[105 106 106 159 107 158 155 155 106 105 105 106 108 106 104 153 106 156
 104 153 101] = Raso
[106 106 104 159 107 105 106 104 106 106 105 153 155 158 108 101 153 155
 106 106 156] = sev
[154 155 156  89 154 155 153 155 159 157 154  94  94  93 157 160  91  96
 155 160  95] = dagen
[148 149 149 103 148 148 147 148 148 148 151 102 104 101 149 149 100 107
 148 148 104] = Sizip
present: [148 149 149 104] | no
perm: [101 104 104 105 105 106 106 106 106 106 106 106 107 108 153 153 155 155
 156 158 159] | sev

[148 152 152 124 106 165 115 148 132 148 149 115 106 157 165 103 161 103
 165 140 140 109] -> pevi
[148 152 152 124 106 165 115 148 132 148 149 115 106 157 165 103 161 103
 165 140 136 113] -> nitat
[148 151 151 125 106 163 115 148 131 147 147 115 106 155 163 103 159 103
 163 140 139 109] -> zozas
[148 161 157 149 152 124 165 148 113 106 140 151 103 106 165 165 103 115
 115 136 132 148] -> bunaf
[141 144 144 125 112 152 119 142 131 142 142 119 112 147 153 110 150 110
 153 136 136 114] -> Nupa
[154 160 160 123  99 175 112 154 133 154 155 112  99 165 176  96 170  96
 176 144 144 103] -> leka
perm: [103 103 106 106 113 115 115 124 132 136 140 148 148 148 149 152 152 157
 161 165 165 165] | nitat
perm: [163 155 163 115 159 103 140 106 147 148 115 106 151 139 125 148 131 103
 109 147 163 151] | zozas
present: [115 148] | yes
present: [136 153] | no

[136 149  96 152 138  85 146 168  95 157 168  98  90 129 127 143 164 112
  93  88 144 154  85 126 147 127 112  91  88 166 137 144 127  89 142 154
 172 107 161  87 117 113 134 124 100 150 109 116 159 105 140 114  99 146]  favuz
[136 149  96 152 138  85 146 168  95 157 168  98  90 129 127 143 164 112
  93  88 144 154  85 126 147 127 112  91  88 166 137 144 127  89 135 154
 172 107 161  87 117 113 134 124 100 150 109 116 159 105 140 114  99 146]  raku
[136 149  94 152 138  85 146 168  95 157 168  98  90 129 127 143 164 112
  93  88 144 154  85 126 147 127 112  91  88 166 137 144 127  89 135 154
 172 107 161  87 117 113 134 124 100 150 109 116 159 105 140 114  99 146]  ladur
chg favuz: [136 149  96 152 138  85 146 168  95 157 168  98  90 128 127 143 164 112
  93  88 144 154  85 126 147 127 112  91  88 166 137 144 127  89 142 154
 172 107 161  87 117 113 134 124 100 150 109 116 159 105 140 114  99 146] | 13, [129]
chg raku: [136 149  96 152 138  85 146 168  95 157 168  98  90 128 127 143 164 112
  93  88 144 154  85 126 147 127 112  91  88 166 137 144 127  89 135 154
 172 107 161  87 117 113 134 124 100 150 109 116 159 105 140 114  99 146] | 13, [129]

[117 139 141 150 147 107 127 131 139 144 136 151 138 143 131 133 146]  saku
[132 138 144 142 141 143  96  99  84 140 143 116 112 145 135  71 146]  Pozam
[143 139 140 147 151 133 131 127 117 138 141 136 107 144 146 131 150]  sodad
present: [142 142 143] | no
chg saku: [117 139 141 150 147 108 127 131 139 144 136 151 138 143 131 133 146] | 5, [107]
perm: [150 131 146 144 107 136 141 138 117 127 131 133 151 147 140 139 143] | sodad

[142 118 132 125 130 111  96 145 117 124 121 139 146 135 161 166 115 123
 120 150 118 130 100  99 113 156 105  77 123 146 136 121 117 104 113 146
 144 152 109 171 147 122 137 121 160 121 110 121 149 137 121] -> Gade
[152 155 143 138 116 150 143 141 102 145 133 103 137  73 112 137 110 158
 150 101 129 120 118 103 137 100  91 138 164 132 116 121 130 133 106 124
 126 137 117 163 127 143 107 135  98 142 143 121 145 134 127] -> mok
[143 116 143 137 135 124 158 144 141 127 169 125 133 148 116  94 116 134
 139  95 103 125 180 138 129 118 159 121 144 132 116 113 143 147 163 141
 167 117 143 140 129 136 139 116 168 117 107 141 124 147 125] -> sozi
[121 143 137 134 130 127 132 141 112 120  73 133 137 163 150 164 116 143
 117 133 142 135 123 106 137 138 129 138 118 110 143 155 116  98 103 101
  91 145 107 126 127 137 102 121 103 145 143 100 152 158 150] -> Koben
[148  96 144  88 119 134 123 135 107 118 118 121 104 164 148 155 118 130
 128 124 136 129 165 114 150 135 146 146 147  91 143 162 131 110 105 159
 123 140 124 123 146 118 139 112 138 133 163 118 123 163 139] -> kosoz
[133 122 127 142  89 138 129 117 106 114  97 137 125 148 157 135 129 144
 109 176  92 103 160 142 159 105  88 125 124 128 123 147 114 117 105 102
 108 137 123 114 114 160 116 115 129 145 122 112 127 126 139] -> lop
[ 73 113 125 127 129 147 116 137 132 113 154 126 132  94 125 113 139  98
 114 110 147 130 122 136  94 131 143 142 127 145  76 107 116  98 103 149
 147 103 118 111 136 111 149 116 154 133 137 134 124 116 147] -> lopan
perm: [133 137 134 124 116 147  73 113 125 127 129 147 116 137 132 113 154 126
 132  94 125 113 139  98 114 110 147 130 122 136  94 131 143 142 127 145
  76 107 116  98 103 149 147 103 118 111 136 111 149 116 154] | lopan
perm: [123 112 143 127 126 137 130 138 145 101 143 102 120 137 116 117 143 142
 133 129 152 145 134  73 150 137 138  91 135 103 121 116 163 150  98 137
 127 107 164 118 141 143 121 155 132 110 133 158 100 103 106] | Koben
present: [131 110 106 159] | no
chg sozi: [143 116 143 137 135 124 158 144 140 127 169 125 133 148 116  94 116 134
 139  95 103 125 180 138 129 118 159 121 144 132 116 113 143 147 163 141
 167 117 143 140 129 136 139 116 168 117 107 141 124 147 125] | 8, [141]
present: [143 138] | yes

[123 101 130  73] : pura
[126 101 140  75] : ziguz
[125 101 135  74] : nol
chg ziguz: [126 101 140  76] | 3, [75]
present: [140 101] | no
present: [123 101 130  73] | yes

[135 134 130 120 127 104 167 127 142 130 141 152 118 109 111 123 156]  punom
[120 124 132 134 129 150  90 134 111 135 109 100 137 146 144 132 100]  peg
[117 149 164 135 131 123 133 144 135 116 148 140 140 133 109 101 147]  Zus
[124 118 113 136 130 148  92 128 117 137 107 107 137 142 148 143  97]  vamoz
[124 125 131 140 132 146  86 136 111 132 118 104 146 149 150 134 100]  Fim
[117 154 171 139 129 128 125 145 129 116 147 131 142 141 111 101 139]  febu
[142 123 152 120 127 111 141 109 104 167 131 130 135 118 156 134 127]  riv
[138 118 104 117 129 109 163 115 145 129 130 152 109 105 118 136 150]  Zofer
[139 116 103 115 128 112 166 111 138 134 130 152 110 105 122 139 147]  zifa
[142  98  83 119 128 128 138 107 133 137 112 134 112 113 141 148 125]  vupuf
perm: [118 130 127 109 127 123 120 141 130 135 152 167 111 134 104 142 156] | punom
present: [118 104] | yes
chg Zofer: [138 118 104 117 129 109 164 115 145 129 130 152 109 105 118 136 150] | 6, [163]
present: [107 136] | no
perm: [112 128 107 138 142 137 133 119  83 148 134 113 112 125  98 128 141] | vupuf
chg Fim: [124 125 131 140 132 146  86 137 111 132 118 104 146 149 150 134 100] | 7, [136]

[114 118 115 145 119 111 140 114 119] -> Budaz
[158 148 154  92 147 163 104 157 147] -> Zifi
[171 157 166  76 154 178  93 170 155] -> fof
[102 110 105 160 112  97 149 102 111] -> Gomu
[161 150 157  88 148 167 101 160 149] -> Sofig
chg Budaz: [114 118 115 145 120 111 140 114 119] | 4, [119]
chg Gomu: [102 110 105 160 112  97 149 102 112] | 8, [111]
present: [148 155] | no
present: [ 93 170] | yes
present: [154  92] | yes

[119 118 136 114 127 130 154 120 107 112 115 129 162 126 119 107 133 123
 145 113 135 124 114 139 121 111 138 109 171 146  81 156 107 133 149 112
 129 154 128 131 116] -> tun
[118 126 128 114 123 140 145 111 120 104 119 128 159 125 119 111 126 120
 153 106 139 128 113 143 115 117 134 105 158 147  84 150  97 129 143 119
 136 155 139 124 119] -> sim
[ 98 132 153 106 112 143 140 115 129 155 113 115 135 129 142 141 161 173
 128 147 134 128 154 148 120 120 100 112  96 113 136 132 140 136 142 104
 128 138 139 107 136] -> zanal
[140 129 129 142 135 112 112 147 136 155 138 128  98 132 140 143 132 136
 104 154 113 128 148 113 142 136 120 153  96 107 173 107 161 128 115 139
 120 100 115 134 141] -> lolab
[119 118 136 114 127 130 154 120 107 112 115 129 162 126 119 107 133 123
 152 113 135 124 114 139 121 111 138 109 171 146  81 156 124 133 149 112
 129 154 120 131 122] -> zeg
[100 120 139 115 112 142 140 129 129 147 142 104 173 107 132 112 128 115
 128 136 138 120 113 128 153 140 148 135 155 140 143  98 161 132 113  96
 134 154 136 107 136] -> pifi
[117 114 139 115 127 131 160 120 101 115 112 129 160 124 114 109 134 124
 150 111 137 122 109 136 124 112 142 109 179 149  79 158 103 134 150 107
 124 155 124 134 120] -> serep
[139 136 123 128 131 119 110 135 144 132 140 128 121 136 147 128 131 129
 126 144 115 131 151 132 128 127 113 139  99 111 148 116 136 127 121 144
 139 116 130 125 140] -> zab
perm: [ 96  98 100 104 107 107 112 112 113 113 115 115 120 120 128 128 128 129
 129 132 132 134 135 136 136 136 138 139 140 140 141 142 142 143 147 148
 153 154 155 161 173] | lolab
perm: [135 112 112 147 136 155 138 128  98 132 140 143 132 136 104 154 113 128
 148 113 142 136 120 153  96 107 173 107 161 128 115 139 120 100 115 134
 141 140 129 129 142] | lolab
perm: [140 125 130 116 139 144 121 127 136 116 148 111  99 139 113 127 128 132
 151 131 115 144 126 129 131 128 147 136 121 128 140 132 144 135 110 119
 131 128 123 136 139] | zab

[129  97 128 129 133 118 136 121 150 124] : rara
[146 189 132 136 142 136 133 113 110 127] : suk
[160 132 140 141 120 104 118 146 145  98] : nis
[160 132 140 141 120 104 118 146 124  96] : tete
[146 189 132 136 142 136 133 113 110 148] : rako
[116 159 121 133 115  99 114 122 140  88] : duv
[129  97 128 129 133 118 136 129 128  67] : tagu
chg rara: [129  97 128 129 133 118 136 121 150 125] | 9, [124]
perm: [118 129 128  67 133 129 129 128 136  97] | tagu

[133 102 177 145] -> gemim
[181 178 149 101] -> vude
[132 113 171 187] -> Lib
[118 112 180 105] -> lapad
[152 181  95 174] -> Sol
[ 95  97 159 180] -> muz
[108  92 182  93] -> Biz
[ 82 124 126 144] -> Zibu
[105 131  77  84] -> gupab
[187 174 105 100] -> suni
[ 80 183 110 174] -> nevi
[ 93 107  92 182] -> Fas
perm: [182  92 107  93] | Fas
present: [178 149 101] | yes
perm: [ 92  93 108 182] | Biz
present: [112 118] | no
present: [77 84] | yes
chg Zibu: [ 83 124 126 144] | 0, [82]

[107 139 149 130 127 150 116 111 106 118 119 114  89 111 159 149 122 165
 139 142 133 142 141 127 119 127 143 142 126 120 135 124 128 143 120 131
  96 130 121 133 128 107 146 140 120 149 130 122 107 131 155 120] = Fil
[152 108 128 137 140 132 106 137 140 126 159 137 102 145 119 156 131 126
 105 137 108 116 133 134 145 141 154 116 130 130 146 115 103 136 125 138
 138 130 136 116 122 155 103 124 114 128 109 127 132 136 129 145] = buga
[110 152 111 140 121 151 129 116 137 117 106 117 125 115 139 142 119 137
 149 137 138 120 131 145 115 142 161 156 134 115 119 132 135 147 113 129
 100 113 121 111 122 147 114 149 126 137 110 123 139 135 144 129] = tozun
[152 108 128 137 140 132 106 137 140 126 159 137 102 145 119 142 131 126
 105 137 108 116 133 134 145 141 154 116 130 130 146 115 103 136 125 138
 138 130 136 116 104 155 103 124 114 128 109 127 132 118 161 145] = sepog
[118 135 120 109 127 114 118 139 142 124 145 145 128 147 154 114 139 157
 130 111 111 138 155 124 150 112 129 119 123 154 136 124 150 120 118 107
 111 107 132 127 137 124 139 124 137 100 114 124 102 118 142 136] = moma
[147 144 154 128 141 148 137 139 111 115 147 116  83 111 154 146 144 168
 129 152 113 122 125 114 118 139 132 146 121 116 142 113 116 122 131 125
 120 144 131 144 140 134 151 117 116 140 143 130  99 137 133 121] = ziv
[126 115 149 121 135 118 139 134 117 136 119 138 103 143 144 100 153 145
 111 136 144 123 153 146 148 119 102 123 119 140 140 144  93 117 120 141
 133 138 119 147 140 137 148 118 132 140 131 137 131 123 103 121] = tigo
[103 151 116 109 112 116 122 112 128 125 130 119 150 127 116 142  92 116
 149 112 108 144 107 116 124 121 121 122 130 141  99 135 163 143 128 109
 129 109 130 105 131  95 112 144 132 106 123 121 107 121 152 121] = kar
[137 133 125 119 114 119 111 111 122 130 157 107 146 133 103 161  90 107
 120 136 104 122  97 126 125 148 120 116 128 114 100 138 132 147 138 137
 147 136 135 103 128 123  98 142 111 140 116 130 129 137 126 137] = Luz
present: [118 119 114  89 111] | yes
chg buga: [152 108 128 137 140 132 106 137 140 126 159 137 102 145 119 156 131 127
 105 137 108 116 133 134 145 141 154 116 130 130 146 115 103 136 125 138
 138 130 136 116 122 155 103 124 114 128 109 127 132 136 129 145] | 17, [126]

[144 125 126 145  94 126  77 142 109 132 130 127 136 164 151]  Muze
[144 125 126 145  94 126  77 142 109 132 132 125 133 164 149]  Vunu
[145 125 126 145  94 126  77 142 109 132 130 127 136 164 151]  Zufu
[140 133 123 124  76 108 106 125 125 132 121 117 133 152 129]  zul
present: [132 130] | yes
chg zul: [140 133 123 124  76 107 106 125 125 132 121 117 133 152 129] | 5, [108]
present: [126 125 132 121] | no

[132 128  83 125 145 100 131 120 148 163] -> Gepom
[125 127 132 148 145 100  83 120 163 131] -> ripos
[112 132 130 146 150  74  85 101 131 116] -> vopup
[115 136  81 121 149 140 105 145 152 105] -> bidu
[ 97 128 137 124 163 147 105 150 106 104] -> Zefiz
[146 124 100 140 101 137 117 190 121 118] -> sef
perm: [163 148 120 131 100 145 125  83 128 132] | Gepom
chg Zefiz: [ 97 129 137 124 163 147 105 150 106 104] | 1, [128]
present: [100 140] | yes
chg vopup: [112 132 130 147 150  74  85 101 131 116] | 3, [146]
present: [121  81] | no
present: [148 163] | yes
present: [145 100] | yes

[126 128 135 126 130 133 142 131 130 130 125 130 134 134 131 130 129 125
 131 141 138 136 130 127 124 130 126 131 124 136 127 132 127 142 129 125] : zipim
[110 142 147 113 130 132 101 121 153 118 124 121 142 142 123 158 115 122
 152 101 102 145 126 116 119 110 118 151 114 108 110 113 119  98 157 138] : Vegur
[134 114 110 135 128 119 137 131 111 135 134 131 113 116 128 103 133 132
 106 137 136 107 125 134 136 135 134 112 134 136 136 132 133 137 105 119] : Rebo
[101 142 141 112 132 126 113 115 167 127 125 112 144 138 111 152 108 120
 157 109 109 139 118 108 122 110 112 163 108 117 112 108 114 107 167 135] : Tek
[117 138 145 116 129 133 102 125 142 117 124 127 137 141 130 153 121 124
 144 102 104 144 130 122 119 113 122 141 119 109 112 118 123 100 147 137] : linat
[100 107 138 113 143 121 145 143 126 143 131 140 129 142 138 113 127 114
 109 140 132 122 123 119 119 119 123 130 100 141 110 130 129 138 112 105] : Nuv
[ 84 119 153 103 147 126 152 137 155 145 126 132 146 154 129 131 116 107
 133 143 133 138 119 106 114 112 112 156  85 144 101 122 120 142 140 107] : rufe
[134 106 103 139 131 114 160 135 108 146 137 132 111 112 127  87 136 130
  97 157 154  98 122 134 140 144 135 109 133 153 143 139 135 159  96 109] : zudu
[110 148 154 110 129 138  95 120 156 112 120 121 146 147 125 169 114 122
 160  95  96 156 130 116 115 106 117 154 113 102 106 111 117  92 164 144] : buzo
present: [121 124 118] | no
chg Rebo: [134 114 110 135 128 119 137 131 111 135 134 131 113 116 128 103 133 132
 107 137 136 107 125 134 136 135 134 112 134 136 136 132 133 137 105 119] | 18, [106]

[120 119 127 131 136 114 135 124 121 128 132 107 115 109 119 125 131 131
 138 135 138 110 133 138] : samuk
[105 111 130 129 129 134 124 121  97 112 118 123 128 117 112 116 128 153
 129 131 137 125 132 125] : Karu
[105 111 130 129 129 134 124 121  97 112 118 123 128 117 112 118 133 153
 134 134 139 108 125 148] : Vuka
[140 116 127 121 119 142 139 122 123 124 126 154 110 110 124 124 118 118
 141 141 116 112 145 117] : pelus
[128 117 126 135 139 112 135 126 129 125 138 105 111 111 119 127 133 128
 137 136 142 110 132 144] : zim
[129  99 123 137 133 109 145 102 129 127 130 109 114 115 106 125 136 115
 144 140 140 109 142 132] : ras
[145 105 125 130 115 142 142  99 141 120 126 154 119 124 110 114 128 107
 137 136 116 121 153 112] : Nad
[119 109 125 120 139 106 141 137  84 142 124 113 111 104 133 153 115 130
 152 146 147 101 124 135] : kegib
[157 105 123 127 129 127 128 119 122 107 117 152 106 137 131 157 125 119
 136 147 137 131 123 124] : fefip
chg pelus: [140 116 127 121 119 142 139 122 123 124 126 154 110 110 124 124 118 118
 141 141 116 111 145 117] | 21, [112]
present: [153 133 104 111] | no

[106 104 147 129 159 128 126 128] -> Zad
[ 83 131 128 103 109 148 100 128] -> nibid
[124 132 117 134 116 128 119 113] -> palo
[117 113 127 134 124 132 119 116] -> zok
perm: [124 117 116 119 132 128 113 134] | palo
present: [132 117] | yes
perm: [128 159 147 106 129 128 104 126] | Zad
chg zok: [117 113 127 134 124 133 119 116] | 5, [132]

[128 160 120 129 118] -> ramit
[145 118 156 122 129] -> Gud
[122 143 127 132 140] -> Rumot
[127 129 132 114 172] -> reb
[108 148 130 126 146] -> rulom
[127 129 133 127 126] -> bep
perm: [127 172 114 129 132] | reb
present: [132 114] | yes

[162 158 126 150 182] -> pil
[130 154 128 136 133] -> duko
[181  94 125 139 133] -> moga
[101 135 118 101 144] -> sop
[133 115 147 170  96] -> rel
[182  70 106 119 129] -> Zefu
[ 77 142 162 114  95] -> fidug
[181  94 128 166 141] -> Rogos
[115 170  95 133 147] -> Viza
chg Viza: [115 170  95 134 147] | 3, [133]
perm: [ 96 115 133 147 170] | rel
chg duko: [130 155 128 136 133] | 1, [154]
present: [115 147 170] | yes
present: [182  70] | yes

